A single turn carries every row of the set below to another of its rows. Some are shown first; where does it send the rows asked next?
gat: [-11 -18 -2 -11 -10 1 2 -15 5 16 -11 -7 -1 7 -11 13 -2 8 4 -14 1 -21 -11 4 26 3 10 -10]
tise: [-6 2 -5 1 5 7 -1 -18 -8 -6 6 -12 11 0 -9 1 0 2 0 -14 -6 -11 1 -4 -19 0 -11 -6]
ret: [-13 5 -7 -6 -12 4 -3 -9 -1 -3 -9 2 -13 -6 -10 10 13 0 -6 7 6 -17 0 15 26 -6 -10 -2]
Firu: [-7 0 -12 0 -32 2 2 -1 -18 7 -10 -8 -7 7 -9 2 -7 -4 -4 -16 6 -16 -12 7 17 -8 7 -10]
kimub: [4 -14 -8 5 -25 0 2 7 -8 8 -13 -8 -7 4 0 1 -5 -8 5 -14 11 -14 -7 -5 19 -1 3 -9]
Dos: [-2 12 -1 0 -7 15 -2 -11 -9 -2 4 -11 10 3 -5 -3 -3 0 -4 -16 -4 -2 -5 -3 -20 4 -9 -7]
porib: [-3 6 1 -8 0 17 2 -19 2 3 4 -10 9 -2 -4 5 -4 1 -1 -17 -6 -5 2 -6 -14 13 -7 -9]
tanu: [-6 9 -3 -1 -7 7 7 -16 -6 -1 -2 -18 6 7 -10 0 -2 2 -8 -18 -10 -2 -1 5 -20 12 -5 -2]
fava: [-8 8 -3 -15 11 8 5 -2 -12 6 -6 -4 4 -6 -6 1 10 2 -9 -17 8 -10 3 -5 1 3 31 -4]
sipuf: [-6 0 -1 -4 -17 2 2 -3 7 3 -19 -6 -15 3 -7 6 13 -2 -8 6 3 -6 -3 16 26 9 -6 4]
lapi: [-15 2 -4 -17 -8 9 1 1 10 10 20 -3 7 -5 -9 9 -7 3 -15 -2 6 -7 -8 20 0 -12 -2 -1]
pepom: [-5 -3 -1 -8 18 -1 6 0 -7 4 -11 -9 6 -1 -7 -1 15 4 -6 -14 7 -10 2 -6 -1 5 28 2]
bis: [-4 -8 -8 0 -6 -1 1 17 6 -1 14 -7 7 -6 -3 1 -4 -6 -7 1 12 -6 -3 11 -6 -16 -10 4]
bof: [-3 9 -3 -6 6 6 2 9 -17 1 -9 -7 5 -1 -5 -7 12 0 -8 -16 11 -6 -2 -6 -4 -1 27 -1]
biz: [-3 0 1 1 5 7 1 -11 3 -2 -3 -17 13 4 -10 1 2 6 3 -15 -9 -6 -1 -4 -18 11 -9 -2]
det: [-10 6 -7 -15 -16 8 13 9 12 10 10 -6 0 -9 -4 12 -12 -5 -14 -7 5 -5 1 18 0 0 0 1]
tavo: [-4 -16 -8 -6 -14 4 1 -7 -4 10 -6 -2 -4 -5 -2 11 -6 -4 7 -15 9 -25 -2 -7 25 -5 4 -15]
pesa: [-18 -2 -8 -9 -5 -3 7 5 10 3 10 -12 7 0 -18 8 -2 7 -13 -2 1 -10 -7 26 -5 -12 -3 7]
fos: [-7 4 -5 -6 9 -2 6 0 -17 2 -10 -11 3 4 -10 -6 14 2 -14 -15 6 -6 -2 1 -4 1 30 3]
gagu: [1 -2 1 -8 10 2 4 2 -10 9 -9 -9 3 4 -1 -7 12 -1 -12 -14 9 0 -1 -6 0 8 30 1]
dolo: [-4 -1 -4 -7 16 3 0 0 -15 1 -3 -4 6 -4 -4 -4 14 0 -7 -13 12 -11 1 -9 -1 -5 25 -3]
bufi: [-6 -1 -1 -6 3 8 1 -27 -3 4 6 -13 9 7 -8 1 -1 3 -9 -14 -8 -2 -3 2 -16 9 -5 -5]
serog: [0 2 -6 0 -2 7 8 -16 -5 -2 2 -12 4 -2 -1 2 -5 -7 -5 -18 -5 -5 9 -5 -17 11 -9 -5]
vetu: [-11 -18 -4 0 -7 -3 -8 -5 -2 6 -11 -10 6 10 -16 5 5 12 10 -10 3 -24 -17 3 19 -11 5 -7]
pup: [-9 2 -3 -3 -12 2 3 23 11 3 5 -13 9 2 -11 2 -3 3 -7 -2 6 -2 -11 19 -8 -8 -5 8]
Sizus: [-8 -10 -2 -4 -4 -1 -4 -12 8 1 -11 -2 -12 0 -7 9 16 0 -6 10 5 -11 -2 13 28 1 -9 2]
Kofo: [-3 -16 2 -11 0 2 5 10 25 13 9 -9 7 -3 -1 8 -5 -1 -7 -1 7 -1 -3 11 1 3 -3 4]
nis: [4 -4 1 4 -1 7 0 -14 -3 1 2 -16 9 8 -1 -5 0 -3 -4 -13 -4 3 -2 -5 -18 11 -9 -3]
fusip: [-5 -13 -7 -9 -9 -4 14 2 13 12 12 -10 -2 -2 -2 8 -9 -9 -19 -3 7 0 2 19 0 2 -2 6]
gadom: [-11 -2 -9 -3 -18 7 -6 -1 -11 4 -6 -3 1 -1 -13 8 -2 5 9 -15 7 -27 -12 0 20 -16 4 -14]
sisun: [-12 3 2 -6 -10 6 -8 -2 8 0 -16 -3 -7 2 -13 8 17 8 -2 9 3 -12 -10 16 25 -1 -8 1]
pigis: [-5 5 -3 -5 -21 9 -5 -4 -2 2 -9 1 -15 -1 -2 4 10 -7 -12 8 10 -5 -5 13 26 -2 -8 -3]
sak: [-7 -13 -4 -4 -24 -2 2 -9 -6 17 -13 -13 -5 18 -11 3 -3 3 -6 -13 1 -9 -18 12 20 3 12 -5]
sig: [-2 2 -6 -9 8 2 8 -3 -17 6 -5 -5 -1 -3 -1 -4 9 -6 -15 -17 11 -5 5 -6 0 2 29 -2]
Riful: [-2 -21 -5 8 -17 -10 1 4 -3 8 -19 -17 -1 16 -11 0 2 2 5 -12 4 -13 -14 4 16 0 6 -2]
mul: [-4 3 -6 3 -17 1 -1 5 -1 -6 -17 -3 -15 -4 -6 5 13 -6 -3 6 8 -12 2 11 23 -2 -12 2]
lut: [-4 -1 0 -4 -9 9 -9 0 7 -1 -11 3 -10 -6 -2 8 15 -2 0 9 10 -12 -2 6 27 -2 -11 -4]
sel: [-8 2 0 -13 14 4 0 -7 -12 8 -4 -6 6 3 -8 -4 14 6 -13 -13 7 -6 -5 -1 0 -1 31 -1]
razal: [-7 -11 -7 -5 1 -1 9 16 19 2 8 -8 7 -12 -6 12 -4 -2 0 -3 7 -13 6 9 -2 -6 -9 4]
lom: [-6 -4 -2 2 -13 -1 -7 -2 -1 -1 -13 -5 -12 7 -7 0 17 -1 -9 11 7 -5 -9 16 23 -3 -10 4]

pepom goes to gagu
biz goes to nis
vetu goes to Riful
Now find these:
Kofo goes to fusip
ret goes to sisun

A single turn carries every row of the set below to another of its rows. Some are shown first; where does it send the rows asked next?
tuvit: [-13 -15 1 3 -11 0 10 4 -5 1 -3 -8 7 19 2 2 10]
zikir: [-1 13 7 -15 1 -6 1 10 9 -15 8 -13 2 11 -5 -12 0]
zagi: [-1 -3 -1 12 -11 -17 6 18 13 -5 7 1 14 -3 4 14 2]
Nivi: [6 -5 -4 -2 0 -2 -7 9 -7 -12 8 10 6 -14 0 -8 -6]
dafur: [4 -6 -2 -2 0 -1 13 13 0 -23 3 -8 -13 6 0 -9 6]
bafis: [-6 -4 5 12 7 -11 4 6 -16 -5 2 0 -4 -13 -18 0 3]
riza: [-9 -6 4 -2 9 -32 8 6 -8 -15 7 -8 1 -6 2 7 7]
kesa: [-6 -10 4 15 -5 -16 -7 7 -6 -9 -4 7 4 -8 -7 17 -5]
mel: [-15 -5 7 3 14 -18 -1 -15 0 -19 13 6 0 10 -1 0 10]
tura: [-7 8 10 6 -5 -8 14 -2 18 -3 0 -15 13 11 4 8 2]
Gil: [-2 -20 8 11 1 -3 -5 0 -10 -5 0 1 -3 -10 -8 -6 -3]
ponuv: [-7 -1 10 4 7 0 -15 5 -12 0 2 3 18 9 -3 -6 7]
Pezo: [-10 -5 -10 -15 6 3 15 4 6 -8 -4 6 -8 4 -13 2 11]
lagof: [-11 3 -3 -8 -20 -14 -1 0 11 -8 14 5 6 11 -6 4 -9]
larod: [-6 -4 -7 -14 -2 -11 7 -4 19 -11 -11 -5 -3 -2 -1 14 -4]
zar: [-4 6 2 7 22 -3 -3 0 -5 -12 -10 4 2 -6 -8 8 10]
tof: [-10 6 12 6 -1 -4 8 -7 10 -7 -7 -19 9 16 1 8 3]
fulo: [-9 6 0 -3 -14 -14 0 -3 22 -9 14 7 8 15 -1 3 -3]
mitut: [-5 -15 -3 3 7 -5 -12 -7 -12 -6 0 8 -1 0 -2 -10 8]
mil: [5 -3 1 -6 1 3 2 15 20 -2 10 4 17 -6 2 -6 2]
Tifog: [-17 -8 7 7 -13 -9 5 10 1 -11 8 5 -6 19 -18 6 4]
dalak: [-3 -3 0 -15 -1 -10 7 1 29 -6 -6 -3 2 0 0 9 -2]
ginis: [0 7 -1 7 13 -15 2 11 19 -17 -3 2 2 2 1 13 15]
sep: [-12 -19 15 -14 13 -6 -3 -6 6 -5 10 3 6 -1 -7 -8 1]
levo: [-12 -2 -4 5 10 -16 -6 1 -19 -3 0 5 1 0 -11 -1 14]
Feku: [-10 -12 7 1 0 -10 17 -3 -5 -2 16 -4 13 -13 -1 -1 -5]
vur: [-7 2 11 5 8 -1 -8 5 20 -4 5 6 16 16 -2 1 14]
suse: [1 14 6 -13 2 -16 4 12 18 -13 6 -11 4 10 2 -5 5]

sep goes to mel
Nivi goes to ponuv
dalak goes to fulo
Now find these:
mitut goes to levo
ginis goes to zagi
zikir goes to tof
tuvit goes to Pezo

